500 stands for zero in the data rows.
Some points, one per row:
[659 474 465 440 523 478 470 399 353 635 489 852 737 506 781 519 480 532
 613 487 603 370 477 790]
[304 560 729 369 403 519 535 563 482 466 270 528 221 458 35 581 508 691
 339 531 326 699 116 215]
[489 669 391 472 558 480 549 408 574 536 509 614 312 543 432 539 495 615
 514 454 483 513 524 473]
[464 546 542 477 482 535 463 477 419 561 353 606 466 465 506 494 590 517
 460 503 368 528 410 506]
[749 345 406 369 496 666 401 331 455 714 760 742 816 399 999 670 683 184
 546 415 459 307 924 859]
[457 429 551 462 511 404 353 506 469 402 355 509 608 589 453 353 510 466
 529 613 529 454 233 453]
[731 490 501 467 610 601 419 642 488 491 528 838 923 513 917 598 765 372
 480 497 530 164 798 932]
[796 416 449 453 582 673 536 432 402 664 637 791 841 482 999 501 769 355
 522 425 575 176 797 949]
[711 389 322 554 578 517 568 383 453 621 596 497 802 565 929 346 471 315
 691 548 646 377 725 786]
[480 399 532 519 480 562 480 525 484 555 607 475 336 456 431 661 338 536
 545 422 432 678 607 468]
[777 491 348 447 528 530 458 440 623 581 698 975 818 575 999 603 759 305
 520 408 687 164 890 881]
[791 346 241 517 609 566 515 407 477 678 734 667 781 464 999 541 504 311
 634 339 495 317 999 989]
[471 435 569 512 475 388 391 631 466 396 310 484 557 543 435 313 564 484
 454 651 550 547 166 370]
[768 212 312 475 648 661 410 549 349 726 686 680 912 347 999 660 536 226
 632 384 448 259 999 999]
[628 452 414 465 562 473 475 498 391 516 376 710 588 528 634 466 346 639
 654 525 621 560 424 637]
[237 636 552 718 436 290 678 530 601 309 147 0 202 611 0 80 356 694
 447 691 498 734 0 26]
[438 413 404 587 469 418 557 455 547 492 593 119 358 504 338 321 217 512
 657 564 559 634 461 442]
[714 464 314 445 529 588 448 312 539 428 772 763 706 680 903 422 658 160
 556 498 734 217 844 798]
[636 507 471 490 525 462 423 467 613 489 590 622 679 588 678 541 592 388
 465 495 589 292 549 627]
[404 542 593 365 391 607 463 405 533 648 613 386 383 459 391 573 519 435
 407 460 389 647 467 354]
[350 475 512 438 402 386 481 439 628 543 451 324 348 564 110 454 314 561
 540 511 504 759 104 192]
[347 567 575 482 374 489 454 533 545 508 491 430 335 418 208 614 436 621
 372 448 413 660 341 358]
[708 485 388 400 482 731 454 323 549 578 795 809 716 472 891 638 746 211
 397 468 487 239 999 866]
[233 582 572 575 445 452 606 473 640 451 391 182 69 521 0 362 363 646
 413 570 390 778 145 69]
[709 439 384 498 525 646 673 438 554 557 661 586 827 548 999 422 713 233
 568 454 609 214 936 796]
[554 392 578 445 414 486 488 404 513 559 512 447 534 556 436 379 485 406
 593 560 654 536 238 337]
[570 461 486 567 581 543 434 543 401 582 492 536 594 329 827 558 531 446
 551 467 381 446 766 711]
[270 649 667 559 487 379 465 645 464 346 169 348 285 452 0 473 365 823
 420 506 382 731 102 205]
[642 404 364 600 633 553 533 404 403 553 525 520 844 457 999 333 652 265
 622 605 482 338 813 880]
[789 518 196 594 720 541 598 444 547 462 739 766 752 599 999 497 530 369
 642 386 658 145 999 958]
[457 408 712 394 446 543 512 643 427 474 372 575 531 589 246 612 425 518
 544 513 592 613 267 402]
[633 510 420 534 508 708 543 439 494 514 679 647 633 493 787 525 696 410
 461 464 455 272 915 790]
[658 422 368 554 584 558 388 503 318 611 586 575 708 325 967 566 415 381
 568 404 402 329 871 881]
[465 631 633 540 532 409 538 620 457 475 181 621 329 541 266 489 559 791
 444 513 530 575 130 318]
[225 606 674 574 496 392 504 702 412 327 183 294 183 462 0 582 321 856
 448 572 363 808 48 69]
[729 441 344 498 588 469 402 464 294 605 474 844 726 570 917 452 542 501
 683 525 686 418 506 788]
[682 315 204 549 598 599 590 368 509 588 941 388 770 487 999 436 338 93
 663 549 650 380 999 870]
[438 590 689 483 455 405 525 638 446 444 208 576 313 585 296 461 512 716
 466 513 447 544 65 303]
[483 453 536 424 425 627 483 324 529 624 649 415 525 452 549 581 566 312
 493 553 468 575 587 531]
[458 528 397 551 409 451 550 482 564 469 576 318 235 555 236 474 178 612
 630 460 602 685 332 308]
[667 342 338 467 598 578 448 521 374 630 701 648 713 333 999 550 467 348
 534 392 392 348 987 912]
[656 322 343 578 587 550 612 401 467 593 594 494 746 571 896 298 452 231
 704 571 604 368 684 776]
[117 733 779 514 436 514 447 601 671 296 417 179 72 449 0 530 573 657
 189 484 289 631 223 46]
[667 339 396 349 425 684 479 339 539 716 814 556 723 424 918 634 722 171
 505 380 502 349 880 736]
[513 583 612 516 527 609 514 515 484 400 621 541 534 528 516 576 645 367
 360 461 456 361 721 516]
[438 433 703 471 469 542 516 585 450 490 350 505 544 456 348 608 524 593
 435 556 464 546 262 430]
[775 341 236 486 595 576 577 327 518 698 892 552 672 498 999 484 335 223
 737 382 636 248 999 918]
[637 379 486 441 478 564 392 520 310 690 490 672 679 354 769 681 588 501
 548 442 419 450 685 728]
[419 497 512 430 523 369 520 559 437 473 347 369 286 550 103 477 212 849
 593 529 516 801 8 300]
[864 384 357 477 701 564 512 356 422 662 543 678 999 517 999 323 701 116
 597 493 642 89 816 999]
[405 640 650 370 419 307 537 605 650 408 364 611 378 639 139 546 567 578
 425 568 586 542 121 271]
[197 451 772 341 286 419 441 450 555 440 330 350 182 629 0 494 359 636
 504 542 610 786 0 5]
[590 479 437 468 495 677 477 515 623 533 797 537 670 336 923 654 733 179
 436 422 377 289 999 771]
[374 518 672 534 433 395 470 549 466 469 115 423 455 600 195 343 520 673
 488 586 493 629 0 234]
[653 365 525 452 493 622 553 514 472 655 643 542 615 349 733 695 514 447
 607 390 459 459 814 736]
[302 641 616 483 404 394 573 452 596 290 344 487 144 687 0 384 459 699
 493 631 633 708 2 76]
[538 493 547 498 449 459 534 416 412 555 224 407 729 543 626 282 594 418
 584 573 519 430 319 524]
[853 447 364 380 534 566 452 394 583 528 726 824 884 625 999 480 791 212
 580 444 757 29 899 881]
[653 404 324 509 558 531 505 385 472 597 761 449 570 520 837 498 351 333
 651 458 612 464 780 730]
[182 636 676 587 420 381 485 701 483 327 192 227 247 444 0 507 399 788
 362 620 329 694 71 44]
[512 369 309 651 616 534 577 474 493 489 671 279 587 392 762 402 329 349
 652 526 554 426 801 698]
[685 334 246 522 571 619 551 303 537 695 912 517 636 537 950 508 321 311
 696 374 682 364 885 840]
Then 22 other points, each followed by its number:
[562 533 441 492 561 557 536 490 477 618 405 700 639 491 748 421 669 521
 525 502 491 371 613 666] 0
[812 299 258 524 592 662 460 446 376 649 645 568 999 487 999 425 707 116
 608 516 504 201 969 999] 1
[704 414 456 457 512 632 493 493 430 664 612 580 767 422 850 565 522 286
 582 491 531 369 711 876] 2
[795 406 326 391 574 482 494 432 422 669 580 834 771 598 999 461 514 431
 709 463 701 341 653 865] 3
[307 589 492 562 475 378 569 610 495 513 370 339 138 474 80 471 272 778
 574 464 480 821 157 183] 4
[297 623 566 641 398 281 554 548 462 402 205 284 22 486 0 477 132 941
 526 512 412 924 0 45] 5
[596 311 263 406 483 347 478 427 471 605 619 638 484 604 702 594 156 620
 817 401 666 622 513 675] 6
[341 585 455 587 421 389 643 490 570 483 446 262 118 562 22 412 134 714
 569 508 593 751 172 87] 7
[367 626 641 599 500 358 434 703 414 425 179 386 408 347 204 615 447 740
 324 602 253 696 196 259] 8
[714 369 383 449 551 550 535 413 446 549 403 611 910 596 999 258 724 285
 627 567 656 216 500 751] 9
[260 644 673 389 417 458 368 557 597 325 448 526 239 510 3 538 602 641
 300 596 479 612 295 184] 10
[242 527 696 526 320 449 531 550 450 404 355 283 16 505 0 634 279 810
 393 548 329 930 14 0] 11
[229 597 658 476 432 277 437 534 600 344 177 322 359 539 0 359 402 637
 406 684 551 615 0 58] 12
[356 584 562 599 409 470 643 522 667 405 362 351 295 536 200 409 416 716
 501 473 509 576 282 251] 13
[251 624 676 552 359 380 643 554 610 331 272 183 85 591 0 383 385 800
 390 565 496 812 0 0] 14
[242 698 655 564 411 462 581 453 616 396 326 126 147 522 0 361 467 681
 311 584 417 768 121 53] 15
[394 512 561 509 438 422 557 473 581 495 420 351 356 530 181 326 427 599
 565 514 535 677 181 251] 16
[756 336 376 467 681 589 358 525 329 712 600 732 954 281 999 662 716 289
 554 433 343 273 999 999] 17
[649 423 563 497 595 574 427 693 413 454 397 727 823 453 769 602 672 453
 452 465 497 327 709 744] 18
[405 599 467 371 466 485 501 428 582 356 472 564 407 626 292 398 598 528
 438 619 600 476 355 312] 19
[692 530 372 573 539 673 523 382 525 489 640 520 809 513 999 351 691 98
 496 593 593 187 979 835] 20
[645 389 439 575 501 692 483 402 423 542 742 484 908 471 999 452 656 136
 506 571 573 237 999 890] 21
Which of these numbered points is nearest to each point below, ignoring the direction in which the first points spread most? Its number follows each.
[242 676 534 624 405 389 479 445 633 402 329 148 113 525 0 382 421 670
 344 515 403 749 153 46] > 15
[760 362 217 567 639 564 539 375 543 563 840 473 870 467 999 447 447 124
 698 471 603 291 999 948] > 16
[656 441 446 504 573 481 551 476 456 554 406 540 789 575 892 288 673 392
 551 557 521 289 503 675] > 9
[366 547 491 591 440 281 635 532 576 486 449 217 166 565 0 415 68 679
 530 528 563 821 157 66] > 7
[623 483 536 432 604 562 391 640 392 475 426 723 748 499 741 655 691 450
 455 457 455 309 645 745] > 18
[418 640 625 479 475 432 523 536 424 440 235 504 458 546 322 425 632 668
 418 554 523 551 158 350] > 0
[735 373 413 436 515 514 444 458 366 667 470 778 752 536 810 494 535 442
 711 399 656 407 480 770] > 3
[441 538 517 466 472 523 462 393 585 375 541 486 324 665 296 386 528 518
 462 596 574 498 346 350] > 19
[734 461 233 472 621 738 498 298 495 578 874 592 750 432 999 363 696 94
 574 493 518 188 999 975] > 15
[499 578 499 388 488 645 401 460 576 465 702 740 580 483 618 627 721 328
 457 443 426 307 845 653] > 10
[668 356 375 469 575 426 453 541 409 584 470 814 620 579 717 456 450 598
 673 505 636 468 450 661] > 3
[307 501 684 424 410 375 473 659 456 469 261 373 264 482 44 517 363 736
 477 565 417 773 27 178] > 2
Here are 22 other points, each followed by its number:
[765 242 246 517 617 612 570 356 499 670 970 565 698 519 999 553 330 248
 735 397 669 394 999 999] 0
[543 445 538 542 577 468 521 583 410 492 408 426 608 440 558 479 479 524
 489 536 498 498 479 506] 1
[477 522 553 516 501 686 515 489 459 468 557 657 498 528 515 621 627 509
 346 424 485 449 686 583] 2
[604 460 439 530 604 529 426 599 359 586 462 595 710 293 854 650 665 424
 431 433 314 311 806 747] 3
[32 667 823 472 407 452 543 631 682 321 329 123 56 377 0 554 580 686
 151 495 190 743 131 0] 4
[577 466 419 532 620 560 458 538 470 545 531 377 696 408 770 474 598 332
 430 494 392 360 763 725] 5
[376 647 737 573 387 651 610 540 556 373 369 382 427 575 170 404 737 574
 297 584 408 478 253 286] 6
[421 424 601 494 475 414 594 611 432 516 313 366 440 452 316 472 333 721
 531 570 454 641 237 295] 7
[554 441 442 518 564 537 436 482 325 550 511 574 577 380 734 553 489 444
 493 478 308 503 734 714] 8
[540 579 405 543 552 559 663 386 585 514 644 484 581 537 708 459 626 369
 494 426 603 339 780 592] 9
[409 524 489 578 602 373 571 691 492 478 436 503 335 531 320 658 319 919
 539 398 453 583 400 338] 10
[282 700 626 577 398 293 674 565 632 318 297 463 107 743 0 421 344 912
 547 552 764 646 0 0] 11
[419 614 561 439 443 544 386 475 594 344 566 623 392 633 302 611 659 463
 328 542 527 440 557 349] 12
[550 483 420 565 515 414 501 508 508 563 576 517 472 423 615 489 385 547
 574 373 416 537 602 569] 13
[357 598 637 493 459 634 501 547 607 456 635 323 325 398 332 616 679 374
 285 462 355 452 705 397] 14
[596 472 475 529 579 484 549 543 566 572 540 640 621 652 731 472 558 496
 574 446 658 331 637 636] 15
[189 662 796 514 387 312 539 659 662 253 191 295 166 629 0 476 459 829
 351 571 527 739 0 0] 16
[644 389 428 503 416 714 460 389 344 637 725 651 547 430 780 630 473 400
 495 368 482 465 850 730] 17
[542 420 617 404 420 556 486 527 407 600 398 638 551 467 489 466 645 542
 424 482 435 571 374 423] 18
[803 468 287 550 629 503 573 380 569 559 674 770 648 665 920 398 559 402
 630 409 789 210 781 786] 19
[276 567 660 552 521 420 454 565 448 437 308 303 370 432 108 495 432 653
 371 591 350 656 213 266] 20
[722 460 277 477 589 515 526 485 600 559 635 767 775 638 971 507 525 393
 662 395 720 205 816 853] 21
The same question for these:
[259 603 738 482 517 354 429 741 427 344 106 318 334 326 0 625 416 758
 355 515 179 722 145 194] > 3
[392 606 468 532 482 330 543 470 579 442 444 431 152 607 86 469 398 771
 529 517 615 696 158 193] > 19
[615 418 414 374 485 571 460 358 505 651 761 472 670 449 853 514 573 183
 557 380 501 380 808 723] > 20
[714 477 249 425 647 426 469 460 481 545 647 755 681 546 918 533 500 447
 601 472 587 324 771 820] > 21
[219 598 864 488 408 277 475 623 566 295 196 413 222 602 0 527 442 807
 393 584 487 731 0 0] > 16
[401 589 572 516 515 550 489 571 536 446 413 325 504 399 416 502 568 501
 365 538 430 529 452 345] > 5
[641 401 510 393 460 717 506 407 405 616 667 623 550 457 745 675 479 406
 569 378 479 506 787 708] > 17
[95 692 823 506 351 471 527 616 688 304 370 191 48 526 0 546 505 712
 239 554 408 761 14 0] > 4
[688 379 289 485 703 547 524 449 491 638 700 622 646 391 999 547 458 395
 695 409 530 345 927 860] > 13
[812 458 168 494 681 626 504 393 517 506 807 766 822 653 999 463 535 311
 682 442 779 181 999 974] > 21
[424 717 550 432 506 518 411 396 666 303 573 597 271 589 235 560 700 455
 279 532 491 473 478 305] > 12
[705 529 323 541 617 542 511 404 506 600 630 602 732 573 907 393 575 407
 614 485 610 294 772 776] > 15
